Some points:
(1.3, 0.2, -0.6, 0.4, 0.1, 0.5, 0.1, 0.0, 1.3, 2.5, 1.6, -0.2, 0.9, -1.6, -1.5, -0.6, 0.2, -1.4, 0.0,
 0.7, 0.0, -1.6, 0.7, -0.1)
(1.6, -0.2, 0.7, -1.6, 1.8, 1.3, 0.6, 1.7, -0.7, -0.2, -0.8, -1.3, 1.5, 1.9, -0.3, -1.1, -0.2, -0.2, 0.0,
 0.0, -0.9, -0.2, -0.9, -0.8)
(0.2, 0.7, 0.3, 1.5, -0.7, -1.9, 0.4, 1.2, -0.2, 0.7, -1.0, -0.7, 0.2, 0.4, -0.4, -0.4, -1.0, 1.2, -0.3,
 0.6, 1.7, 0.6, 0.0, 1.5)
(-1.3, -0.1, 0.5, 0.5, 0.7, 1.2, 0.7, 0.8, -0.8, -1.9, -0.4, 1.0, 0.8, -0.4, -0.9, -0.4, 0.7, 0.0, -0.7,
 -0.2, -1.1, -0.9, 1.2, 1.6)
(1.3, 0.1, -0.2, -0.1, -0.5, -1.8, -1.1, -1.5, 0.2, -1.6, -0.5, -0.5, 1.1, -0.1, 0.3, 0.0, 0.9, -0.7, 0.9,
 -1.2, 2.2, -0.6, -0.5, 0.0)
(0.8, 0.8, 1.0, -0.3, 0.7, -1.0, 1.5, 0.0, -1.2, 0.1, -1.1, -0.7, -0.7, -1.0, 1.4, -1.5, 1.5, -0.2, 0.0,
 -1.9, -1.2, -0.6, 1.5, -0.4)
(-1.4, 0.8, 1.6, 0.2, 0.9, 0.2, 0.5, 1.1, 0.9, 0.6, 0.4, -0.8, -1.2, -0.9, 0.0, 2.1, 0.9, -0.2, 1.3,
 0.6, 0.4, 1.9, -1.1, -0.8)
(-1.2, -2.3, 0.2, 0.0, -1.9, 0.0, 1.2, 0.6, 1.3, -0.4, 1.9, 0.7, -1.3, -0.3, -0.8, -0.6, -1.2, 0.9, 1.1,
 -1.4, 1.0, -0.5, -0.1, 1.2)
(0.2, -0.2, -0.4, -0.5, -2.5, 1.0, 0.6, -0.8, -0.2, 0.3, -0.1, 1.2, -1.4, 0.3, 0.5, -2.1, -0.5, -0.4, 0.5,
 1.4, 0.1, 0.4, 0.8, 0.6)
(1.2, 0.2, -0.3, -1.4, 0.1, 0.4, -0.7, 1.6, 1.1, -0.6, 0.8, -0.5, -0.1, -0.7, -0.5, 1.5, -1.5, 1.4, 1.4,
 1.7, 0.2, 0.0, -0.2, -0.6)
(-0.7, 2.1, -1.1, -0.6, 0.9, 0.2, 0.2, 0.8, 0.2, 0.1, -0.6, 0.4, 0.3, -0.6, -1.0, 0.6, 0.5, 0.1, 2.7,
 1.1, -0.3, -0.6, 1.5, 0.7)
(-0.1, -0.5, 1.0, 0.3, -0.4, 0.3, -1.3, 0.6, 0.2, 0.2, 0.0, -0.6, -0.3, 0.1, -0.6, -0.5, -0.2, 0.0, -1.8,
 -0.1, 0.2, -1.4, -1.0, -1.7)
(-0.7, -0.9, -0.6, 2.9, 2.0, 0.2, 2.3, -1.8, -0.2, 1.0, 0.5, 1.1, -0.1, 2.6, 0.8, 0.3, -0.6, 0.9, 1.6,
 0.8, -3.3, -1.3, -3.0, -0.5)
(1.3, 1.4, -1.5, 0.4, 0.7, 2.3, -1.9, -2.3, -1.6, -0.7, -0.5, -0.6, -1.4, -2.2, 0.2, 2.5, -1.3, 1.5, 0.1,
 -0.8, -1.3, -0.4, -1.4, 2.4)
(-0.3, 0.4, 2.2, 0.2, -0.3, -0.5, -0.3, -1.0, 0.9, 0.5, -0.5, 0.1, 0.1, 1.2, 1.5, 0.7, -0.8, -0.3, -0.9,
 0.7, 0.5, -2.0, 1.3, -0.7)
(-0.2, 1.7, -0.2, -0.8, -0.1, 2.4, 1.4, 0.3, -0.1, -0.1, 0.8, -0.9, -0.3, 0.3, -1.1, 0.7, -0.4, 0.5, -0.7,
 -1.6, 1.9, 0.6, -0.4, -0.3)
(0.0, 0.4, -1.5, -0.4, 0.9, 0.7, 0.1, 0.4, 1.9, -0.1, -0.7, 0.7, -0.6, 1.4, -0.2, 1.0, 0.7, 0.7, -2.2,
 -1.7, 0.0, 0.8, 1.7, -0.1)
(0.9, 0.6, -0.8, -0.2, -1.5, 1.0, 0.7, -0.5, 2.2, 0.8, -1.3, 0.7, 0.8, 0.1, 0.0, 0.1, 0.6, -0.6, 0.8,
 -1.9, 0.1, 0.2, 0.1, -0.9)
(0.7, -0.9, -0.7, 0.1, -1.6, -1.0, -1.4, -0.9, -0.2, 0.5, 1.6, -1.7, 0.8, 1.2, 1.0, -0.1, -0.5, 1.3, 0.0,
 -0.2, -0.4, 2.2, 1.3, -0.5)
(0.0, 0.2, 1.5, -0.8, 1.6, -0.6, -0.2, 0.8, 0.1, 2.5, -1.9, 1.6, -1.3, -0.2, 0.8, -1.4, 0.2, 1.2, -0.3,
 0.2, 0.7, 1.2, -1.6, 0.5)
(-1.5, 0.2, 0.3, -0.3, 0.4, 1.2, -0.2, -2.1, -0.2, -1.5, -0.9, -1.3, 0.7, -0.3, -0.6, -1.9, 0.1, 1.1, -0.3,
 -0.7, 0.0, 0.8, 0.9, 0.0)
(3.4, -1.2, 0.3, -0.7, 0.4, -0.8, 1.1, -1.4, -0.9, -1.2, 1.4, -1.8, -1.6, -1.1, -1.4, 1.3, -0.4, 1.3, -0.4,
 -0.8, -0.2, 0.3, -0.8, 1.0)
(0.9, 1.2, 0.2, 1.9, -0.2, 0.4, -0.7, 0.7, 0.7, -0.4, 0.2, 0.8, 0.5, 0.4, 0.3, -1.0, 0.0, -2.5, 0.1,
 0.0, -0.5, 1.2, -0.1, 1.3)
(-1.4, 0.9, -0.4, 0.2, 0.4, -0.9, 1.0, -0.6, -0.7, -1.5, 0.3, 0.1, -0.9, -0.4, -1.1, -0.8, 1.2, -0.9, -0.7,
 1.1, 1.5, 0.1, -0.3, -2.0)
(0.7, -0.7, -0.6, -1.9, -1.2, -0.2, -0.2, 1.3, -0.7, 0.2, -0.2, 0.0, 1.0, 0.9, 0.8, 0.2, 1.2, 1.0, 0.0,
 1.8, 0.3, -0.3, 0.2, 0.7)
(-1.0, 0.5, -0.4, 0.4, -1.5, -0.2, -0.1, 2.0, -0.3, -0.9, 0.1, -1.1, -0.4, 0.1, 1.5, -0.1, -0.5, -1.1, -1.6,
 0.5, -0.5, 0.2, -1.7, 0.4)
(0.4, -1.5, 0.5, 1.9, -0.4, -0.4, -1.5, 1.2, -0.4, -1.4, -1.3, 2.2, 0.3, 0.3, -1.2, -0.4, 0.7, 0.5, 1.3,
 -0.7, 0.6, -0.9, -0.2, -1.0)
(-0.9, -2.0, -1.3, -1.0, 0.2, -0.3, 0.4, 0.1, 0.0, 0.5, -1.9, -1.4, -1.5, 1.0, -0.7, 0.9, -0.9, -2.2, 0.6,
 -0.5, 0.5, -0.9, 0.8, -0.7)
(-0.1, 0.9, -0.4, -1.2, 0.4, -0.1, 1.0, -0.5, 0.9, -1.0, 0.6, 0.5, 1.2, -1.4, 2.0, 0.2, -1.8, -1.0, -1.3,
 0.6, -0.4, -0.5, -0.8, 0.6)
(-1.1, -0.9, -0.2, 0.0, 0.6, 1.7, -1.1, 0.8, -1.2, 1.7, 1.0, 0.8, -0.6, -0.3, -0.8, -0.3, 1.7, -1.6, -1.0,
 -0.6, -0.5, 0.2, -0.5, 0.1)
(-0.2, -0.1, 0.7, 0.4, -0.3, 1.1, 0.7, -0.9, -0.5, -0.1, -0.3, -0.6, 1.6, -0.9, -0.1, -0.9, -0.9, -1.2, 1.2,
 0.1, 0.9, 1.4, 0.5, 0.0)
(0.4, 0.7, -0.6, 1.0, 0.2, -0.1, -0.8, 1.1, -0.2, -1.1, 1.0, -0.2, -1.2, 0.2, 3.0, -0.1, 1.0, -0.7, 1.2,
 -0.3, -0.2, -0.8, 1.1, -0.1)
(1.2, -1.0, 0.5, -0.1, -0.3, -1.8, -0.2, -1.0, 0.3, -1.3, -0.3, 1.3, -1.5, -0.8, -1.8, 0.3, -1.9, -0.6, 0.7,
 0.4, -1.4, 1.8, 1.2, -1.5)
(0.0, -0.1, 0.3, -1.1, -0.8, -0.3, -0.7, -1.0, 0.4, 0.2, -0.8, -0.1, 0.1, 1.0, -0.3, 0.3, 1.7, -0.8, -0.7,
 0.6, -0.4, -1.0, 1.4, 2.5)
(0.3, 0.9, -0.7, 1.1, -2.0, 0.2, 0.1, 0.3, -0.3, 0.4, -1.0, -1.0, -0.1, -1.7, 0.0, -0.9, 0.5, 1.7, -1.1,
 0.4, -1.7, 0.6, -0.2, -1.1)
(0.1, -1.3, -2.8, -0.5, 1.8, 0.4, 0.7, 0.0, 0.3, -0.4, -0.3, 0.9, 0.5, -0.7, 0.0, -0.2, 0.7, -0.7, -1.4,
 0.7, 1.8, 0.8, 0.0, 0.4)
(-0.9, -0.2, 1.3, 1.6, 0.2, -1.2, -0.7, 0.8, 0.6, 0.2, 0.4, -1.8, 0.4, 0.8, -1.8, -0.1, -0.1, -0.9, -0.7,
 0.0, -0.7, 0.6, 0.2, 0.3)
(-0.8, 0.3, -0.6, -0.5, 0.5, -1.8, 0.0, 0.9, 1.0, 0.1, 0.3, -0.8, 1.0, -1.6, -0.8, -0.5, 0.3, 1.3, -0.4,
 -0.5, -0.4, -1.5, 0.8, 0.3)
(-1.6, 0.8, -0.4, -2.2, 0.1, -1.4, -1.5, 0.3, -0.8, 0.8, 0.0, 0.7, 0.5, 1.0, -0.5, -0.6, -1.6, -0.7, 0.3,
 -1.9, -0.5, -0.6, -2.0, -0.4)
(-1.5, -1.9, -0.6, 1.5, 0.1, -0.4, -0.3, -0.4, -0.2, 1.4, 0.1, -0.9, 0.2, 0.1, 1.8, -0.1, 0.3, 0.9, 0.6,
 0.7, 0.5, 0.1, 0.6, -0.1)
(0.3, 1.0, 0.3, 0.6, 0.4, -1.6, 1.5, -1.7, -2.8, 1.4, 0.9, 1.8, -0.4, 3.0, -1.3, 1.5, 0.5, 0.6, -0.1,
 1.2, 0.5, -1.1, -1.0, -1.2)
(-0.3, -1.2, 1.3, -0.3, -1.9, -0.5, 1.0, -0.1, -1.2, -0.1, -0.2, 0.6, 1.9, -2.1, 0.3, 2.7, 0.6, -0.2, -0.3,
 -0.7, -0.6, 1.4, 0.1, -0.1)
(-0.3, -0.8, 1.2, -0.2, -0.3, 1.4, -1.1, -0.2, 0.9, 0.1, -1.0, -0.3, 0.3, 0.3, 1.0, -0.3, -0.1, 0.0, -0.2,
 1.6, 0.8, -0.8, -0.5, -0.6)
(-0.1, 0.4, 1.4, -1.1, 0.9, -0.1, -0.8, -1.5, 1.8, -0.7, 2.7, 0.1, -0.4, 0.9, 0.9, 0.3, 1.9, 0.5, 0.0,
 0.7, -1.0, 1.3, -1.2, 0.1)
(0.2, 0.6, -0.4, 0.7, 1.4, 0.8, -0.8, 0.8, -1.6, 0.5, 1.0, 2.3, 0.6, -0.1, 1.9, -0.2, -2.0, 0.4, 0.4,
 -0.9, 1.2, -0.2, 1.9, 0.0)
Along one direction, these points spread out more than along any other. Take the direction at right angles to it along which they spread out most. Go by this last direction. Where along it does each point below lie, from 0 to 99? 50 is the average, and the first point above lies past it. One standard deviation of the points above along it is 16.
(0.4, -1.5, 0.5, 1.9, -0.4, -0.4, -1.5, 1.2, -0.4, -1.4, -1.3, 2.2, 0.3, 0.3, -1.2, -0.4, 0.7, 0.5, 1.3,
 -0.7, 0.6, -0.9, -0.2, -1.0) 65
(-0.1, -0.5, 1.0, 0.3, -0.4, 0.3, -1.3, 0.6, 0.2, 0.2, 0.0, -0.6, -0.3, 0.1, -0.6, -0.5, -0.2, 0.0, -1.8,
 -0.1, 0.2, -1.4, -1.0, -1.7) 60
(0.1, -1.3, -2.8, -0.5, 1.8, 0.4, 0.7, 0.0, 0.3, -0.4, -0.3, 0.9, 0.5, -0.7, 0.0, -0.2, 0.7, -0.7, -1.4,
 0.7, 1.8, 0.8, 0.0, 0.4) 57
(0.3, 1.0, 0.3, 0.6, 0.4, -1.6, 1.5, -1.7, -2.8, 1.4, 0.9, 1.8, -0.4, 3.0, -1.3, 1.5, 0.5, 0.6, -0.1,
 1.2, 0.5, -1.1, -1.0, -1.2) 37
(-0.1, 0.4, 1.4, -1.1, 0.9, -0.1, -0.8, -1.5, 1.8, -0.7, 2.7, 0.1, -0.4, 0.9, 0.9, 0.3, 1.9, 0.5, 0.0,
 0.7, -1.0, 1.3, -1.2, 0.1) 33
(0.9, 1.2, 0.2, 1.9, -0.2, 0.4, -0.7, 0.7, 0.7, -0.4, 0.2, 0.8, 0.5, 0.4, 0.3, -1.0, 0.0, -2.5, 0.1,
 0.0, -0.5, 1.2, -0.1, 1.3) 63
(1.3, 1.4, -1.5, 0.4, 0.7, 2.3, -1.9, -2.3, -1.6, -0.7, -0.5, -0.6, -1.4, -2.2, 0.2, 2.5, -1.3, 1.5, 0.1,
 -0.8, -1.3, -0.4, -1.4, 2.4) 0
(-0.3, -0.8, 1.2, -0.2, -0.3, 1.4, -1.1, -0.2, 0.9, 0.1, -1.0, -0.3, 0.3, 0.3, 1.0, -0.3, -0.1, 0.0, -0.2,
 1.6, 0.8, -0.8, -0.5, -0.6) 63
(0.0, 0.2, 1.5, -0.8, 1.6, -0.6, -0.2, 0.8, 0.1, 2.5, -1.9, 1.6, -1.3, -0.2, 0.8, -1.4, 0.2, 1.2, -0.3,
 0.2, 0.7, 1.2, -1.6, 0.5) 61
(0.0, 0.4, -1.5, -0.4, 0.9, 0.7, 0.1, 0.4, 1.9, -0.1, -0.7, 0.7, -0.6, 1.4, -0.2, 1.0, 0.7, 0.7, -2.2,
 -1.7, 0.0, 0.8, 1.7, -0.1) 56
(1.3, 0.2, -0.6, 0.4, 0.1, 0.5, 0.1, 0.0, 1.3, 2.5, 1.6, -0.2, 0.9, -1.6, -1.5, -0.6, 0.2, -1.4, 0.0,
 0.7, 0.0, -1.6, 0.7, -0.1) 56
(0.2, 0.6, -0.4, 0.7, 1.4, 0.8, -0.8, 0.8, -1.6, 0.5, 1.0, 2.3, 0.6, -0.1, 1.9, -0.2, -2.0, 0.4, 0.4,
 -0.9, 1.2, -0.2, 1.9, 0.0) 57
(-0.8, 0.3, -0.6, -0.5, 0.5, -1.8, 0.0, 0.9, 1.0, 0.1, 0.3, -0.8, 1.0, -1.6, -0.8, -0.5, 0.3, 1.3, -0.4,
 -0.5, -0.4, -1.5, 0.8, 0.3) 55
(0.2, -0.2, -0.4, -0.5, -2.5, 1.0, 0.6, -0.8, -0.2, 0.3, -0.1, 1.2, -1.4, 0.3, 0.5, -2.1, -0.5, -0.4, 0.5,
 1.4, 0.1, 0.4, 0.8, 0.6) 59
